Each path below is one point turned by a fixed rotation once a step. After each direction that follows a path, write how fast that rotation turns it, in degrees a step (0 if it stays still).
Each turn is a multiple of 5 degrees from 10 to 175, or 0.
Each row of a path follows its step; steps can be skipped.
Path 1:
step 2: 12	13	18	-7	-4	0	-1	8	-18	-33	5	0	34	27	8	-7	-31	-53	20	-5	0	7	0	23	53	-18	-9	-19	-12	2	36	-14	-12	23	-31	12	5	-40	11	12	22	8	24	-6	-10	11	0	-24	6	13
step 7: -21	14	33	-11	47	20	-14	11	34	1	32	20	16	-16	-19	11	-24	-11	-17	20	4	8	-9	-31	4	-4	-43	6	-25	9	-4	8	-4	22	17	32	-18	-3	25	-14	2	2	16	9	1	-43	17	26	0	18
step 11: 13	29	20	8	-18	18	-33	-25	-24	-8	-2	33	31	5	3	8	-34	-2	-3	-7	-2	10	-25	12	-5	-27	-8	5	-25	-3	37	-1	2	45	11	4	-2	-5	3	20	33	32	9	10	23	6	-23	15	-43	-19
step 12: 2	-13	9	36	-8	-5	2	10	15	2	-13	9	-30	6	27	-20	-10	-19	-1	-2	-30	15	-28	-6	20	-29	-21	5	11	5	3	-15	36	-4	22	-7	-38	-49	-19	-16	18	-6	8	-23	6	9	48	15	-34	-9
step 18: -7	-15	-27	-5	-26	16	13	20	13	29	-8	9	-23	-19	32	3	18	26	7	30	-41	11	-23	-5	22	-9	-11	16	1	-29	5	28	23	39	12	-15	-6	12	-13	5	12	26	-4	26	-19	-9	49	12	1	8
step 23: 12	-4	-27	21	-10	-12	-15	-24	10	-1	-6	16	-17	9	30	-4	9	-15	20	3	5	-9	-3	-5	-30	6	48	-8	-46	36	-8	-7	7	3	-26	-25	-18	-15	17	26	44	20	-19	8	-48	-14	-3	-4	-9	-3
step 25: -10	-4	8	30	8	1	7	25	-36	-2	3	3	10	-2	11	7	2	-29	-3	62	-16	11	10	-19	18	-28	-5	21	-16	40	-16	2	-14	-18	-30	3	-25	-29	-9	-3	29	-18	7	-19	17	30	23	-20	25	14
step 28: 28	13	-21	-22	16	1	8	1	-18	-11	28	23	18	20	31	0	-18	1	-22	24	-42	7	0	-23	-6	-10	22	25	-31	-3	-10	17	2	25	-6	-1	33	64	-5	14	21	-10	2	-8	25	9	-18	4	-15	-10
6	-2	-5	-9	7	-1	-1	6	0	3	2	-6	7	-4	-6	1	-7	-11	5	-3	-1	-4	-5	-1	-4	-4	-7	-7	-1	-11	5	-1	-1	-9	-6	-6	-1	7	2	8	5	-8	-12	-11	3	-4	0	-7	-1	8 -> 10
-4	-9	0	1	-11	-4	-5	5	-1	10	5	9	3	4	-6	-2	-5	-6	-2	0	0	5	-5	-8	0	-3	7	-2	-2	13	-6	0	0	-8	3	6	0	7	-5	-7	-2	-12	-1	6	2	-13	-7	2	4	5 -> 115
-1	1	6	0	11	3	-4	16	0	-2	-3	-7	-2	-4	4	10	5	4	1	0	10	-6	-6	-8	-1	-3	16	-3	2	1	0	-8	-2	-4	1	7	5	2	4	-5	9	4	-2	3	0	4	-2	8	-7	6 -> 115
-3	1	-11	-9	-4	-3	7	6	-2	4	-13	0	-15	-11	-5	-11	-10	4	3	0	0	4	-1	3	-7	-2	-1	2	3	3	-6	-8	-6	7	-4	3	-4	1	6	-7	-6	-1	-4	-2	-6	4	3	4	-4	3 -> 80
8	-1	8	-13	-15	-2	-6	-1	8	2	2	-4	-8	-6	1	3	0	0	3	-4	-7	-9	-7	5	4	-6	7	4	2	2	8	6	10	-3	2	-1	3	-11	-1	-4	-5	5	-9	-4	-1	1	-1	1	5	-2 -> 120
